In the rows, 128 means zero.
One turn moves every row onto another: examples first, then more rows asked:
nifo: [146 117 132 149 130  93 132 131 107 160 143 138 150 107 121 131 122 124
 133 133 111 121]
teba: [162 133 132 151 113 113 140 151 123 112 147 120 172 100  99 169 145 126
 124 112 141 116]
Tatu: [142 106 104 153 102  97 153 139 117 113 140 101 133 112 138 142  81 140
 115 120 140 131]
lukin: [145 105 131 142 120 149 139 156 123 111 122 136 120 136 106 162 126 153
 117 121 128 151]
fon: [163 132 133 151 116 114 138 148 120 115 148 116 171 107  94 169 141 128
 127 113 143 113]
bak: [135 114  96 155 150 110 146 163 135 120 135 128 118 146 105 141 129 130
 147 107 136 109]
zito: [161 146  97 161  97  95 147 137 125 132 135 100 114 127 124 139  98 136
 133 115 159 138]
Zarer: [120 116 134 137 121 113 153 128 119 123 122 122 124 107 118 127 126 157
 112 139  97 150]
bapaz: [151 129 101 153 113 106 147 137 128 119 149 102 144  87 124 157 156 116
 137 140 125 103]
tok: [156 127 109 153 116 105 146 140 127 119 149 102 145  94 122 157 163 121
 135 138 128  95]
zari: [165 131 134 156 108 116 142 147 124 114 147 115 171 103  95 171 137 127
 125 111 148 120]
Gon: [154 129 104 154 119 108 140 138 135 116 148 104 147  89 121 158 159 118
 133 136 128  99]
Zed: [158 133 112 155 114 103 145 140 129 117 148 112 149  89 122 161 164 121
 130 136 128  97]
Vese: [138 115 127 143 121 143 135 153 125 109 128 141 116 134 100 163 136 162
 122 125 123 147]
roduk: [160 146  95 159  95  91 141 135 123 140 141 101 116 130 122 139 101 137
 127 117 156 134]
vakiv: [162 127 133 153 112 113 138 148 127 115 151 116 171 103  98 174 142 128
 121 116 146 118]
Bof: [116 125 135 134 116 119 145 141 121 123 113 130 132 103 116 135 128 158
 119 137  94 147]
Gad: [142 104 107 156  99 104 158 138 112 111 138 102 134 109 136 148  83 139
 121 118 139 130]
Zeses: [135 128 107 152 127 136 140 152 134 107 132 124 107 116 112 106 162 154
 131 132 128 128]
kidus: [156 133 114 153 116 107 148 138 128 120 142 103 149  89 120 158 160 117
 136 140 127 101]
Taso: [156 146  94 160  93  90 144 139 126 132 139 105 118 124 124 137  99 136
 125 114 157 137]
Dakof: [140 104 120 165 138 111 154 167 122 118 148 129 124 139 129 153 140 152
 144 135 163 124]
fedud: [145 107 126 173 135 117 159 167 127 119 146 128 127 148 128 149 140 155
 139 125 154 118]
Nid: [145 118 155 154 104  83 156 125 134 152 118 121 140 115  96 131 135 135
 127 117 135 105]
Togut: [165 134 136 150 114 117 142 148 119 118 146 116 168  99  96 174 143 125
 131 116 142 117]
putif: [158 144  97 158  92  89 138 134 135 134 138 101 116 125 122 139 100 134
 124 113 158 134]
fota: [114 117 132 134 116 115 146 132 123 117 121 124 122 103 105 121 128 156
 115 137 100 144]
dumez: [145 108 102 153  96  96 157 142 116 111 138 106 128 111 139 144  83 142
 118 116 140 127]
zilu: [136 115 158 157 100  85 153 125 130 155 121 127 126 105 104 130 127 130
 127 121 144 115]
Mol: [152 147 135 163  99 137 127 136 132 143 114 136 116 107 110 113 144 146
 119 114 127 136]
sar: [144 113 135 152 124 146 143 148 126 113 125 134 123 138 103 164 141 166
 117 119 130 146]
ruzi: [129 137 102 149 127 127 143 158 136 106 119 117 112 112 120 109 154 157
 135 126 124 131]
Zizot: [141 134 102 148 126 127 144 153 139 115 125 112 105 119 118 103 160 144
 135 136 132 139]
Nezo: [156 151  92 160  92  92 142 134 131 135 139  98 117 124 118 137 106 129
 131 114 157 133]
kapog: [136 122 154 162 110  88 154 127 135 153 121 127 133 116  99 123 129 132
 123 113 130 106]
Gimas: [144 108 104 153 101  97 159 138 111 115 136  99 130 111 133 141  81 143
 119 116 137 125]
zov: [137 131 101 150 138 130 141 146 134 109 129 119 111 117 115 108 164 148
 132 129 123 131]
tovi: [144 107 105 155 103 103 159 142 114 114 131  98 128 109 136 142  79 139
 126 116 138 132]
ziv: [150 103 122 164 130 109 161 164 121 122 147 128 132 150 133 144 130 163
 141 130 160 121]
ped: [118 109 131 127 118 114 152 135 125 122 118 118 122 104 117 129 135 145
 119 145  97 145]
tures: [136 122 139 158 127  90 138 130 113 164 142 141 142 113 120 131 118 123
 131 133 111 124]
rimot: [144 120 129 153 115 147 136 160 126 117 115 141 119 134 110 162 133 167
 121 120 128 148]
zibor: [134 109 100 154 141 112 143 160 132 114 130 126 112 137 105 150 137 126
 149 107 155 108]
Sufes: [153 138 139 161 101 139 123 129 127 143 126 140 108 118 102 119 141 148
 113 120 127 146]
Kasu: [144 110  90 149 143 106 145 154 131 121 127 121 114 143 105 139 127 130
 151 106 138 107]
Tas: [155 139 135 161 103 133 129 124 129 143 118 133 111 119 102 114 139 147
 113 111 134 141]
pok: [130 121 135 151 125  91 130 126 106 159 138 137 137 102 119 125 117 114
 131 131 121 131]
vero: [161 139 141 155 103 137 124 134 127 146 122 133 121 119 101 113 142 135
 118 117 136 145]

Sufes goes to Zeses
Togut goes to zito
Now these:
Tas goes to zov
tok goes to Gimas
putif goes to Gon
ziv goes to Nid
Gad goes to zari
vero goes to Zizot
fedud goes to kapog
zibor goes to pok
Mol goes to ruzi

One turn moves every row onto another: examples first, then more rows asked:
Labo: [141 150  89 109 138 120 155 111 122 128 122 157 121 132 109 122 123 156
 123 123 122 127 134 123 129 144 145]
zifes: [146 156 128 155 127 120 118 136  99 109 129 154 111 163 136 134 131 114
 135 129 132 132 103 151 109 140 124]
nufeg: [148 153  96 157 144  97 126 151 133 147 135 143 131 159 137 132 125 143
 115 165 136 133 102 123 121 127 129]
bifeb: [144 169 133 158 125 121 118 133 101 113 135 150 116 157 129 130 130 107
 132 131 123 127 110 147 113 140 119]
Zegap: [151 152  82 137 136 133 150 116 123 133 125 131 138 129 162 124 121 136
 108 170 127 146 128 135 118 121 132]
fuv: [117 140  85 147 132 123  95 128 141 140  87 121 146 138 135 105 121 132
 104 139 135 159 121 125 136 142 117]
Teluf: [131 127 136 129 128 113 145 152 123 119 128  94 112 139 135 106 129 151
 114 141 125 133 136 130 137 150 128]
niveb: [150 128 108 156 133 138 111 113 136 117 123 110 110 125 145  97 114 133
 106 114 141 114 127 121 123 130 156]
gek: [136 151  92 120 133 112 161 111 117 122 115 163 125 132 112 118 126 153
 121 117 130 129 133 124 131 132 144]
gez: [117 138 126 118 103 140 137 148 145 140 102 132 139 134 126 136 119 121
 142 125 150 148 102 127 106 135 127]
pomam: [142 165 122 155 122 118 113 136 106 115 132 147 115 157 136 139 132 111
 126 135 138 134 104 158 110 145 123]
pinaf: [116 144 117 150 140 136 125 129 121 103 114 120 158 141 125 102 112 138
 158 117  98 133 125  95 124 137 134]
sirid: [152 133 112 141 138 138  98 148 132 130 128 119 150 133 113 119 121 135
 155 135  97 152 139 119 131 141 102]
gug: [108 142 123 143 123 127 144 155 128 140 122 103 119 137 120 115 118 132
 124 144 154 122 126 128 142 129 106]
bef: [145 148 109 155 148  94 122 146 132 147 147 141 142 163 141 132 133 142
 118 153 129 131 104 129 111 125 133]
Varek: [134 110 110 146 154 131 122 115 141 147 118 149 123 131 134 102 108 137
 135 125 152 102 116 135 117 117 119]
dav: [146 127 113 171 115 129 127 138 153 125 117 124 121 113 162 115 156 108
 138 127 119 125 114 111 141 139 132]
puvo: [146 120 137 113 105 113 148 141 150 129 136 121 133 126 125 128 121 132
 122 131 122 151 130 128 143 136 113]
Liv: [125 132 111 136 143 128 126 114 115 123 110 159 105 134 159 125 100 152
 159 139 125 123 117 118 102 143 122]
getin: [123 154  95 152 130 115 116 125 122 122  81 111 135 118 110 112 132 129
 126 134 135 156 144 123 141 152 126]
kur: [104 124 118 140 138 125 111 111 121 110 139 116 166 139 137 123 121 125
 150 112 126 138 117 143 124 135 109]
ruves: [143 162 114 137 140 160 101 141 130 113 141 136 108 126 114 132 130 109
 123 128 126 136 121 107 123 124 147]
solu: [104 118 109 149 143 119  92 118 137 113 127 122 135 151 150 118 106 130
 127 138 112 152 106 106 148 132 128]
zoneg: [137 133 116 147 151  89 119 117 128 118  95 114 148 122 126 118 113 137
 138 123 125 148 100 104 136 155 148]
Napo: [141 153 112 141 132 158 105 145 131 103 141 148 107 134 118 136 131 108
 130 127 128 141 125 111 125 115 143]
pino: [117 129  96 136 125 115  99 116 131 148 105 131 152 165 137 126 114 130
 123 117 122 154 118 138 117 153 112]
ridu: [147 140 107 106 141 154 109 134 135 117 138 159 132 117 112 103 139 143
 118 119 127 130 111 147 128 132 126]
varor: [152 144 100 155 151  99 123 147 133 147 141 143 136 160 141 139 123 141
 116 149 141 134  98 127 116 119 129]
gor: [137 141 102 144 129 126 131 129 137 112 130 142 132 109 158 144 133 134
 162 146 137 151 124 105  94 119 111]
deti: [103 149 121 128 120 141 120 160 120 136 105 111 116 140 141 116 108 150
 129 137 146 131  93 126 119 149 132]
buf: [118 131 101 151 140 152 139 135 147 137 110 133 132 117 174 112 135 131
 147 123 116 105 127 109 123 137 125]
goz: [136 157 113 139 132 156 102 146 135 107 135 146 110 145 114 132 136 106
 122 126 127 137 125 114 114 124 149]
Kudi: [158 153  81 135 142 131 161 125 119 128 116 131 135 128 148 116 126 138
 112 169 131 141 132 137 117 128 127]
Lon: [143 142 114 158 114 108 141 128 131 129 113 129 123 114 167 138 146 124
 156 113 116 123 107 111 125 162 130]
mafud: [131 149  90 118 131 118 159 102 118 128 110 167 120 133 116 114 127 147
 122 132 122 131 127 121 133 138 147]
kunos: [126 121 116 158 123 122 106 129 150 135 131 138 117 116 159 112 142 134
 130 112 120 109 103 130 159 145 128]
Vufo: [145 148 114 145 139 130 122 122 129 121 114 115 169  98 127 109  99 130
 148 128 122 143 104 118 142 134 107]
tagot: [149 146 115 155 115  99 113 143 138 101 139 143 134 123 145 100 154 158
 139 130 122 144 101 105 109 131 125]
Zoze: [152 153 116 162  91 106 126 108 133 109 137 135 120 119 128 110 127 127
 120 104 139 127 120 122 135 129 124]
Sas: [141 125 137 108 102 136 134 154 144 119 106 134 131 138 142 111 122 139
 128 134 110 157 107 118 117 145 136]
fepe: [141 148 113 141 139 106 103 138 116 125 111 116 139 114  99 118 129 152
 148 124 115 149 133 131 145 163 116]
Vum: [108 128 111 149 127 132 133 113 135 132 118 133 117 119 163 128 134 128
 140 100 125  99 131 133 136 153 135]
Pezof: [124 122 115 159 135 111 127 105 128 109  92 125 144 131 139 107 122  98
 132 141 134 155 112 129 142 133 111]
Vil: [146 139 104 112 147 142 111 137 131 112 139 156 131 110 117 106 143 156
 120 117 134 134 106 145 129 127 134]
sobin: [135 138 106 148 131 121 133 139 146 151 121 144 139 110 170 124 132 147
 156 120 114 113  97 111 129 148 108]
Rekep: [135 130 109 139 126 138 110 127 122 130 112 121 148 167 133 126 118 117
 148 123  98 155 142 127 106 150 114]
Ruk: [142 138 106 109 151 140 113 127 131 123 131 156 132 108 108 102 149 144
 121 121 137 132 102 144 128 132 135]
kadiz: [157 154  81 141 138 135 156 124 117 124 115 131 132 131 160 115 114 139
 105 161 131 141 127 131 119 121 132]

varor goes to zifes
bifeb goes to ruves
Now these:
nufeg goes to pomam
Lon goes to dav
tagot goes to Zoze
pinaf goes to Vufo
sirid goes to fepe
Teluf goes to gug

One turn moves every row onto another: examples first, then more rows asked:
lakim: [130 146 109 143 150 113 119 129 104 119 116 124]
Guta: [121 125 119 127 151 141 137 113 129 161 122 144]
Goriv: [124 117 142 124 111 117 148 105 120 100 119 150]
turos: [131 126 145 141 165 135 125 119 115 128 126 152]
gudam: [127 129 111 100 131 148 154 128 144 127 127 134]
nosep: [123 121 120 133 106 118 137  97 155 106 124 128]
tumis: [141 147 135 127 120 123 121 132 102 135 131 153]
Gur: [158 131 122  99 146 139 138 130 134 127 130 131]
kar: [127 132 115 162 131 127 152 126 140 117 113 106]
zibis: [122 109 100 121 156 135 131 130 139 142 128 150]
sagaf: [161 102 133 135 109 152 107 129 123 118 118 135]
Vafeg: [152  97 123 145 123 131 149 146 116 127 134 141]
Teg: [145 149 127 129 113 121 123 134 104 136 129 149]
vemel: [147  93 120 161 116 134 128 112 133 127 136 119]
seten: [105 124 117 142 139 122 131 156 139 116 115 141]
resel: [147 139 155 128 134 125 120 111 128 146 105 122]
deni: [146 130 146 123 104 116 131 132 157 124 112 121]
Fuset: [144 137 154 134 130 127 120 113 123 150 107 116]
Pesi: [157 129 111 101 147 127 116 111 126 124 124 141]
vikuf: [108 122 117 136 142 125 124 156 138 114 114 148]
Giman: [131 148 113 151 149 115 121 129 106 118 122 127]
muze: [155 105 123 134  99 135 120 121 103 131 117 145]
tutun: [148 100 128 148 115 124 154 140 119 123 100 125]
Funiz: [119 101 120 123 141 117 122  93 124 107 116 148]
medud: [152  90 114 147 112 126 127 116 136 120 135 120]
Ribef: [110 134 140 139 129 137 145 107 123 100 127 147]
fivo: [125 124 105 139 122 102 139 104 137  95 114 122]
gine: [109 119 131 159 134 141 126 105 132 106 128 145]
batag: [161 131 132 110 118 138 122 122 120 112  93 123]
lis: [125 120 135 140 134 142 108 138 144 104 102 111]
beno: [140 126 150 129 107 116 134 129 161 126 115 124]
lunel: [127 122 130 140 134 143 112 141 144 106  97 111]
pes: [109  99 115 127 135 112 132  96 124 116 115 147]
nafa: [137 121  96 109 122 150 128 109 120 144 114 126]
Bapa: [133 118 105 110 119 157 124 108 123 145 125 136]
zosu: [149 106 117 148 110 128 141 126 130 141  93 114]

muze goes to nosep
tutun goes to Ribef
nafa goes to vemel
Now these:
Bapa goes to medud
kar goes to turos
tumis goes to deni
gudam goes to Vafeg
Giman goes to resel
gine goes to Pesi
lakim goes to Fuset
Teg goes to beno
Guta goes to sagaf

